Which row each row swaps with, under one turn or mirror
The rows were stretched afterwards, more along some directions than others.
bap: 11.3,-3.2,8.6,9.5,10.6,-4.1,11.9,9.7,-18.6,-9.1,7.6,-1.6,3.4,0.3,0.8,5.9,-10.2,8.5
Kedon: 10.7,6.9,-1.0,0.4,25.0,4.5,-5.9,-1.3,0.8,25.1,-17.7,9.2,-4.7,3.7,-15.2,5.8,-9.0,-14.0
Tari: 12.4,9.4,6.8,31.9,18.9,-14.0,10.6,14.1,-32.1,11.8,-13.2,-29.2,-21.9,1.9,-6.3,-12.6,-11.2,12.2
Tizov: 0.2,0.4,9.8,1.2,15.5,-13.5,14.3,7.8,0.2,-20.8,-1.5,-19.0,14.1,-10.1,10.2,-4.7,-3.6,2.9
mog: 4.7,1.6,-2.9,-8.9,3.4,3.7,17.5,10.0,4.9,-4.0,-13.3,12.0,-2.0,-5.8,0.8,0.5,-13.6,-24.0
pezet: 5.7,1.7,8.6,-25.0,14.9,-2.4,-9.9,14.2,5.5,7.5,-6.0,8.2,-0.3,0.4,13.2,0.1,-6.4,-15.7
vom: 12.9,4.1,-13.2,-10.7,19.5,-16.6,-2.6,15.3,-6.7,10.8,-16.2,2.1,-18.3,-6.0,10.1,10.0,-11.2,-18.9
dul: -6.7,3.2,-13.1,-5.8,-11.4,-11.7,-5.9,-7.7,11.8,9.4,-13.6,-0.6,-8.2,3.5,-9.6,-2.3,-0.5,-9.1
Tomif: -16.7,6.6,-2.2,4.2,18.3,-14.3,-5.1,-0.7,10.9,7.4,-4.8,-1.2,3.4,2.4,-15.5,-8.7,-7.1,-17.0
val: 0.6,17.2,-14.0,18.5,15.4,-14.7,15.5,20.9,-21.4,12.2,-12.6,4.1,0.2,2.2,-5.7,-1.4,-15.8,-24.6
bepu: 10.3,-2.1,2.1,8.9,1.9,-20.7,-8.4,-1.5,-18.8,3.5,-0.5,-19.7,-6.5,2.8,-4.1,5.7,0.5,19.9
zar: -17.7,22.6,12.2,22.7,9.4,-28.3,4.3,23.6,-7.6,-6.2,5.8,-19.5,20.7,-8.4,-0.4,-30.8,-3.2,8.6
nepa: 11.0,-0.6,0.2,25.3,2.2,-11.4,7.7,6.7,-23.1,-6.2,-1.7,-20.2,7.4,-6.2,-1.7,1.6,-6.5,33.8
rol: -3.5,24.9,1.8,24.1,4.4,-19.5,15.2,30.5,-20.3,9.9,-9.5,-20.2,0.6,-4.2,15.6,-16.2,-9.7,-14.9
fariv: -20.4,10.6,6.7,19.3,4.7,-10.0,1.6,-1.4,27.7,-14.9,28.8,-7.6,12.1,-2.6,-6.7,-20.2,10.0,15.8
miv: -0.9,7.4,-11.4,0.6,30.5,-21.5,3.4,26.8,-6.5,23.2,-29.2,4.9,-16.5,2.3,2.4,1.0,-21.8,-27.8
zom: -8.1,14.3,0.7,35.0,16.7,-3.1,-0.1,7.1,-3.8,-1.1,3.5,-17.1,7.8,-5.4,-2.3,-9.9,-2.8,12.2
lus: 1.6,10.8,1.8,38.3,19.8,-26.9,15.8,22.4,-9.4,2.0,-12.4,-16.9,-0.5,-8.2,-14.2,-20.5,-7.3,12.2
Zivo: 10.4,1.2,0.4,-20.4,-0.5,-5.7,6.8,7.1,-12.6,-2.3,-8.1,-16.9,-2.4,3.4,4.1,10.0,-3.0,-25.5
moli: -7.8,7.0,-8.0,13.8,1.7,0.8,6.4,5.5,-4.1,-5.1,-1.5,2.8,20.8,3.5,-3.3,-7.1,2.3,19.1
zok: 0.7,5.8,14.3,24.6,5.1,-2.5,-2.2,-11.5,4.9,-6.8,17.3,-0.4,-1.4,11.5,-5.6,-5.2,5.3,9.9
nedo: 9.1,-4.8,-5.9,15.4,4.2,3.3,-25.7,-24.5,-0.3,9.2,5.2,-11.8,-20.8,14.4,-6.4,4.7,5.9,6.2
ped: -8.8,8.6,12.6,-4.8,-1.5,0.3,3.6,8.6,-1.3,-16.0,3.3,-16.5,17.7,-6.4,2.5,-13.5,-1.3,1.1
vibad: 16.4,1.2,-0.3,2.1,2.9,-0.6,5.4,3.8,-1.3,10.8,-12.3,10.5,-17.5,5.8,8.3,1.5,-9.3,-17.2
niz: 1.5,-0.6,1.4,12.7,-8.9,4.3,0.0,-2.8,-7.1,6.5,9.7,-20.0,-14.2,18.6,-1.1,-3.9,6.8,15.7
buvu: -2.4,3.8,8.0,-14.3,5.3,8.1,-6.4,-3.1,15.6,-1.4,8.8,1.5,2.4,-2.6,11.7,-1.3,-1.8,-18.5
Viz: -7.9,6.1,-6.6,2.1,16.0,-6.7,-11.9,-11.8,2.1,10.1,7.1,7.7,-15.7,6.2,-5.4,-1.1,-19.9,-11.0
Tofif: 21.7,-10.7,7.9,3.3,-5.7,18.3,-4.2,-19.0,-9.6,-10.6,2.8,-9.6,-13.9,5.0,14.5,10.5,4.6,3.5
Zigev: 13.3,2.7,-4.7,4.6,16.3,-4.3,6.0,1.6,3.2,13.9,-8.3,13.2,-14.8,-0.4,7.1,7.5,-7.2,-10.0
zik: -16.7,-0.9,-19.6,-13.5,1.4,14.3,-9.5,-14.9,16.4,7.8,-6.7,19.0,-2.3,10.5,-13.9,7.0,-1.9,-6.0
por: 7.8,-5.5,-15.8,-8.6,0.0,1.4,20.4,5.5,-22.9,13.0,-29.3,-5.8,-5.0,7.4,-10.6,22.3,-11.1,-20.2
liva: -11.4,-1.6,-0.6,-29.2,11.7,-7.1,8.1,20.7,11.3,-5.8,-12.7,5.1,9.4,-2.7,0.1,-4.2,-9.6,-12.7
kuder: 20.0,3.9,5.2,0.4,25.0,-20.6,7.9,15.7,-11.8,3.7,-21.8,-0.1,-19.3,-5.2,10.4,-6.1,-3.3,-11.1
nurug: -1.6,-11.8,-5.3,20.7,10.3,-5.1,-2.0,-17.0,-3.4,-7.2,-4.4,-5.5,-9.9,12.7,-17.1,1.9,-0.7,6.8
duso: -8.0,-0.2,6.2,-17.6,1.6,-2.4,-19.4,-12.6,16.6,7.8,3.6,4.7,-13.3,11.7,-0.7,-7.1,-0.1,-15.2
fivu: 23.6,-3.0,-3.1,-6.5,19.7,-0.3,12.6,10.3,-15.8,9.4,-33.8,11.1,-7.7,-0.4,-8.8,22.3,-6.5,-18.6
Bofad: 10.4,-4.9,0.3,1.3,18.4,-8.1,9.8,15.3,-3.1,-17.3,-1.1,-4.6,8.7,-1.3,-9.1,-0.9,4.0,6.1
mupeb: 10.3,-0.3,6.5,27.0,18.2,5.9,7.5,0.3,-9.8,-14.0,9.8,-8.6,-6.0,2.6,-2.3,-4.4,-5.3,-3.7
zekad: 0.4,-1.7,-7.7,2.3,4.7,-13.5,6.1,-5.9,-3.6,9.0,-5.0,-3.3,-30.2,1.2,2.9,5.0,-10.7,-10.5
tasu: 6.6,-2.0,6.6,8.2,13.2,0.6,-9.0,-6.9,2.0,-9.4,-0.7,-6.9,7.2,0.4,-7.3,8.5,1.7,24.7
Fep: -2.1,-0.2,-2.6,2.2,18.6,-2.6,-8.3,-17.7,6.0,18.8,-6.0,14.0,-8.6,15.4,-4.6,2.8,-12.5,-16.5
gugaz: -2.8,5.9,-6.3,22.3,4.0,-21.3,11.4,14.0,-6.2,-7.0,-14.4,-15.3,7.6,-6.0,-7.7,-10.1,-6.3,14.5
febul: 9.8,12.6,1.6,24.2,6.1,-0.6,-17.8,-12.7,-7.0,10.2,14.1,0.5,-10.2,3.9,-0.9,-11.6,0.9,16.4
keb: 3.8,2.9,-0.3,11.9,23.9,-3.5,-5.1,1.0,5.8,18.9,-6.8,5.0,-21.6,13.2,-3.6,2.1,-1.9,-27.0
Mokip: 8.5,1.8,-0.5,12.3,-2.8,6.0,-1.5,1.5,6.1,10.9,2.5,1.3,-4.6,5.7,2.3,-3.1,1.6,8.2
bima: -6.6,21.7,8.6,0.9,-8.2,-15.4,-1.8,7.5,-8.5,13.8,-4.9,-13.7,-4.1,-0.4,7.8,-22.9,-2.4,-10.9
solik: 8.2,8.8,2.7,-11.0,2.8,-5.0,12.2,6.6,-6.4,-0.3,-16.4,-6.7,-17.4,-3.0,4.5,-3.9,3.5,-30.2
naz: -15.0,5.2,-4.7,21.9,-6.7,-6.7,-3.6,-11.6,14.4,-11.0,17.7,3.4,5.1,1.1,-5.7,-3.0,9.0,26.0
nop: 8.2,-7.1,10.4,0.9,8.9,-7.5,-13.1,-4.9,-4.6,14.2,-2.6,-17.5,-26.1,6.1,0.5,-1.2,5.3,-2.6
vofot: -13.3,1.6,8.6,26.3,0.8,6.0,6.6,4.4,-9.6,-7.4,14.9,-19.4,14.8,1.6,-8.4,-11.2,1.2,20.2
dos: -2.6,7.6,-11.9,25.0,20.0,-21.6,20.9,15.9,-8.8,3.6,-18.8,-4.3,11.1,-3.8,-16.7,-1.0,-7.5,4.6
fovav: 18.5,-7.7,2.5,13.0,10.3,-15.9,10.1,5.6,-15.2,5.8,-6.1,-2.1,-16.9,7.7,-2.2,5.4,-6.6,-1.1

Swapped with zik: solik
Swapped with vibad: gugaz
Swapped with zar: pezet
Swapped with rol: miv
Swapped with fivu: naz
Swapped with lus: Mokip
Swapped with bima: liva
Swapped with mupeb: nedo
Swapped with zom: keb

